First come named moves, each a turn or a mirror, each shown by rows before and after it. For each pair of rows after them, which moves, in which order, take the first row to the second? The first pair is done for you.
mivep (before -> after):
[ -4  -2   2   6  18  20  -4 -15 -18   9   4  -3  -7  15  -3] -> [ 10  -1   1  -2  23  14  -2 -17 -13  13  -5   2  -3  13 -12]
[ -2 -11  13   6  -4 -24 -10  22  -3   8  17   6   6 -14  22] -> [ 10  -9  11  -1   0 -32  -6  19   1  12   9  10   9 -15  15]
[-23  -2   5   3 -10  -4  -2  19  -5  -2  14   6   7  -3   6] -> [  5   3   1 -11  -1 -18   5  14   3   5  -4  15  14  -8  -9]
[-8  5  3  5 -1 18  1  9 -2 -5 -1 -6  0  5  3] -> [ 10   7   2  -5   5   6   7   6   4  -2 -14   1   3   2  -8]
reri (before -> after):
[-11  -2  10  22  -4   2  -9  -5   1 -11   2 -11   6  12   7] -> [  0   3  12  11   4 -22  -9   5   2   5   6   7  19  -3   6]
[  2  -2  -9  -4  -6 -16   5 -12   1  -3  -9  -1   1   5  -7] -> [-21  -1   5   4  -5   3  -2 -10  -6  -1  -2 -12  -3   1   1]
[-34   7  30  14   7  11 -25  -3  -9  -1   7  -4  -4 -17  21] -> [ 29   1  -1 -10   5 -40 -10 -11   5   0  -9  29   8 -12   0]
ronub (before -> after):
[ -3  -5 -14  14 -11   4   7  -5  -2 -22   1  -7 -13  13   8] -> [ -4  18  17  -2  13   6   3  -1   1   7 -18  -6  -3 -15  -5]
[ 10   1  -1  -6  -3   3   2  -2  10   2 -11  -1  -6   3  -5] -> [ 4  2  0 -5 -2 -7 -2  8  6  9  5  5  0 -6  2]
[-17   2  12  20  14  25  17  14  -9   2  -4 -19  -1  -8   4] -> [-23  -4   4  26   8  19  18  19 -14   1  13 -14   0  -6  12]

Each pair is two moves apart.
[ -3 -18 -17  11 -15 -16   9   7  -8 -11  22   9   0  13  25] -> [ -4   3  10  -2   5 -20   3  19  -9  18  17  18  15 -17  20] => ronub then ronub
[ -1   7  26  -5  -3   9   4  -3  -3  11  13  -5  26 -23 -10] -> [ -5 -11   6  11 -22  20   5 -13  -4 -15  20 -17  11   4  -1] => reri then mivep
[-12  -3  -8   3   3   2   1  11  -7  14  26   2   5 -16  11] -> [ 15  -8 -17  -2   3  15  13 -16   7  -5 -14  -7  -7   5 -13] => ronub then mivep
[ 25   5  15  -5  18   3   7  -5 -14  19 -15  -4  17 -28 -17] -> [  3 -23 -19  22 -15   2   7   1 -28 -10  28  -8   3   0  13] => ronub then reri
[-21  19  30   2  19  25  -9  -5   1  13 -19 -11   1 -28   1] -> [-40  -1   4  22  -6  27 -11   0  -8 -10  13 -15 -10  -8  22] => reri then mivep
[-11  -3   4   2  -7  26  -3 -14   2 -11 -11 -22 -10  10  -6] -> [ -7 -15 -20   5 -22  -6  -2  -4  -3 -14  17  -1  -4  14   6] => reri then ronub
[ -4  -7   4   5   5  10   4  -9  -5 -21  -4  -9  -1  11   2] -> [-10   4  18   0  16  10  -1  -1  -8  -7  -1  -5   5  -7   3] => mivep then reri
[  4   2   8   3   3  15  23  22  -6   3  21  -1 -21  -4  19] -> [ 27  -2  -7  -3   1   2  29  16   0  -3  12  10 -21   4  11] => mivep then ronub
[  7  15  10  -8  11   0 -10  14 -19   9  14  -3  13  -6   8] -> [  0  10   4  -3   5   1  -9  16 -20   4  22  -5  10  -1  15] => ronub then reri
[-17  -1   1  20 -18   8  11  15   8   3  14  -2   2  -4  20] -> [-16   8  14  12  -6   9   9  14   7  15   6  -2   7 -16  14] => ronub then ronub
[ 31 -10  -6 -10  -5 -13   7 -16  21  -5 -19   3  -2  14 -17] -> [-28  -8   8  10 -13  -3  -9  15  -1   6  32  -1   0  -4  18] => ronub then mivep
[  5   1   2  -7  -4   6 -13  -5  -3  -4  -7 -20 -17   9 -11] -> [ -2  -4  -8  -2 -11  -7 -14   7 -11  -5  15 -11 -14   5   1] => reri then ronub
[-20  -8  -4  19  11   8  -9  11  -3   2   4   2  14  11  10] -> [ -1  -1   0   2  23  -6  -8  12   1  14 -10  11  21   0  -1] => ronub then reri
[ -4   9  23 -10  16   6  -4  -7  12   8 -27 -14  -3 -24  -9] -> [-28  -5  15   9   0  21  -8  -5   4  -9  -7 -27 -15 -10   9] => reri then mivep
[-25  -5  31   8  17   6  -8   7  -1  31  17 -14   0 -21   9] -> [-16 -23   9  20   0  27   0 -18   5  -3   0 -33 -19  15   3] => reri then reri
[  9  10  17  -1  11 -12  -4  15   2  19  13  18  11 -32  -3] -> [-21   5  26  19   2  30  -9   7  -2   2  14  -8  -8 -18   5] => reri then reri
[ 12   1 -17   1  -6 -15   4  10  -1  -9   8   9   1  -3   6] -> [ -8  12  10   4   5  19  -3   5  -2  -4 -10 -12  -6  -8   2] => ronub then reri
[-21 -18 -13  25 -22  29  -4 -11   0 -26   5 -25 -23  28  14] -> [ 29   9  -1 -20  12 -41  -1  11   7  29  -2  27  19 -26  -7] => mivep then ronub
[ 0  0  3 10  9  5  6 -1 11 -6 -6 -2  5 -4 -8] -> [  0  -1   3   7  10  -1   4   3  10  -2  -2   3   9 -10  -6] => mivep then reri
[ 5 -2  2 -3  0 -9  4  2  4  7 -8  5 -5 -2 -9] -> [  0  -5   0  -1  -3 -12   4   7   0   6   1   8  -3  -2  -2] => mivep then reri
[-32   8  12  19 -10  35  17 -22  11 -23   4 -12   6  16  -4] -> [ -6  29  29  -8  15   3  19 -10  15  13  -3  14  30 -19 -20] => ronub then mivep
[ -2  -4   0   5   9  26  -2  -1   6 -14 -18  -7 -11   8  -9] -> [ -6   7  14  -2  22  14  -7  14   4   8 -10   3   1 -15  -6] => mivep then reri
[-36   3  19  18   0  42 -21   0 -10  -8  -7 -24 -19  11  13] -> [-34   7  13   6   2  -5 -25  31 -20  19  29  11   3 -17  26] => reri then mivep
[ 22  12  -3 -16  14 -25   8   5   9  15 -15  16   9  -8 -15] -> [ 11   0 -22  -6   0 -36   5  15   0   8  14  22   8  -1   2] => mivep then reri
[ -7  30  15   2  -2  17   9  16  -4 -11 -10  -5  -8  -6  11] -> [ 14  31   9  -7   0   7  16   9   4 -13 -23   0  -5  -3   0] => mivep then reri
[ -4   7  15   1   6   9  -9  -2 -12   1  -7 -11 -13   2  -1] -> [ -1   2   2   2  -1 -14  -7   8 -16   3  15   3  -6  -2   8] => mivep then ronub
[-10   5  -2  -9   0 -13  -1  10  -4   9  16   6   9  -4   9] -> [  8   9   6 -18  10  -2   4  -7   7   6 -16  -1   6   1 -11] => reri then ronub
[  1  14  19 -15   9  10 -10 -19   0   2 -17   8   1  -5 -28] -> [  2  -2  -3  -3  -8  13  -4 -28  -1 -21 -11   3 -11  20 -23] => ronub then ronub
[-10  -9  -5   5 -10 -21  -9  22 -12  -1  39  17  13  -4  20] -> [ 33 -16 -14  -3  -8  -5   8 -17   7 -24 -19   4   1  27 -13] => mivep then ronub
[-25  -5   5  11 -16  13  -6   4   1 -11  17 -15  -6   6   7] -> [-27   0  15   6  -8   8  -7  12  -2   0  21  -9   0  -6   9] => ronub then ronub
[  5  -5  -1  10  10  -2   5 -14 -18   3 -10  10  -3  -8 -12] -> [ -2  -9  -7  16   2   0   4 -14 -21  -4  -2   7  -6  -1  -6] => ronub then reri
[ 25  -6 -16   8  -2  14  -2  -8   3   5 -18   5 -20  16   0] -> [  7  10  11   3  13  17 -10   9  -2  30  -9   7  -9 -12   7] => mivep then ronub
[ -1 -15  -9  -3 -12 -24   5 -22  -4 -24  20  12  10  17   7] -> [-30  -1  23   4   2  19  -4 -25  -5 -19   4 -13   1   9   4] => ronub then mivep
[-3  8  9 -6  1 -1  3 -5  6  5 -4 -2  2 -7 -4] -> [  3   1  -4  -6  -6 -13   4  -3   5   0   8   3   2  -3  -1] => ronub then mivep
[ 17 -15 -22  -2  -8 -10   7 -12   8 -19  -5   0  -4  25  -8] -> [  1  13  23 -14  22   8  -1  -3   8  15 -21  -6   7  -9 -15] => mivep then ronub
[ 27   2   4  -7 -22  -6  15  -6   8  -2  -8   1  -3   1 -24] -> [ 14  13  21 -12 -13 -11   8   8   4  17   4   7   5 -19 -17] => reri then reri
[ 10  -8 -17  -2 -12 -14   2  -3   1  -3   0   7  -5   9   2] -> [-14  -3  -4   6  -9  -2  -6   7  -8   3  15   0  -4  -2  15] => mivep then reri
[  9 -23 -42  16 -30 -30   8   3  -7 -27  34   9  -6  26  21] -> [ 51   2 -19 -21   6 -54  11   4   9  10  -2  29  14  -7  -9] => reri then mivep
[  0  17  15  -4  17  -2  -6  12  12  15  -8  10  13 -15  -7] -> [-13  -4  -3  17  -7  22  -4  -3   8 -18  -5 -10  -8  18   1] => reri then mivep
[-10   3   1  -9  -8  -3 -16  23   3  -7  31  10  12 -14  19] -> [  8 -10 -15  -5 -16  13  -4  -2  15 -36   0  -4  -5  18   1] => mivep then reri
[ -8   7  17 -11   9  -7  -4  22  -1  22  -3   0  27 -22   0] -> [-13 -19 -11  12 -19  14   0   2   0 -20  -1 -21   4  22   7] => reri then mivep
[  7   3  14 -10   5   7  -8  -3  11 -30  -6 -10 -18   8  -9] -> [ 19   0   0 -15   0 -12  -3  -1  13 -30   1   1 -14   8  -9] => ronub then reri
[-18   2  16  23 -15  25  -5 -13 -13 -33  -9 -20  -7  37   6] -> [ 40  14  10 -13   5 -32   6  -9   0  -6 -30  19  18  13 -21] => ronub then reri
[-21   1  23  -5   0  24  -8  14 -19  12  22 -12  10 -19  -8] -> [ -8 -15   2   3 -14  37   1  -9 -11 -18   5 -26  -7  13 -16] => reri then reri
[-10 -10   2   7 -13  -4   4   9  -6   0   6 -10  -5  -3  14] -> [ -4  -8   4   5 -10   7   6  -1   0  -5 -10 -17  -9   3   3] => mivep then reri
[-11  10  14  -1  11   9  -3  14  -7  24  20   5  -4 -19  -9] -> [ 27  -5 -15  -4  -1   4  12 -11   6  -1  -8   3 -14  12 -27] => mivep then reri
[  0 -10  -8   3  -4   1   1   2   2  -2   7   6  -9 -10   3] -> [  9  -8  -6  -1   2   3   3  -2   5   0  -5   5  -9 -12  -4] => mivep then ronub
[-26   6   5  10   3  12  -8   7 -10  17  15   2  11 -20  19] -> [-20  11  14   5  11  29  -6  -7  -4  16 -11  -7   9 -18   5] => ronub then ronub
[ 10 -15 -12   2   0 -33   8  -4   1  -3  15  30  -7   4  -7] -> [ 10  -4   5  -7  15 -32   5  -1   3  12   6  30   1 -11 -13] => ronub then ronub
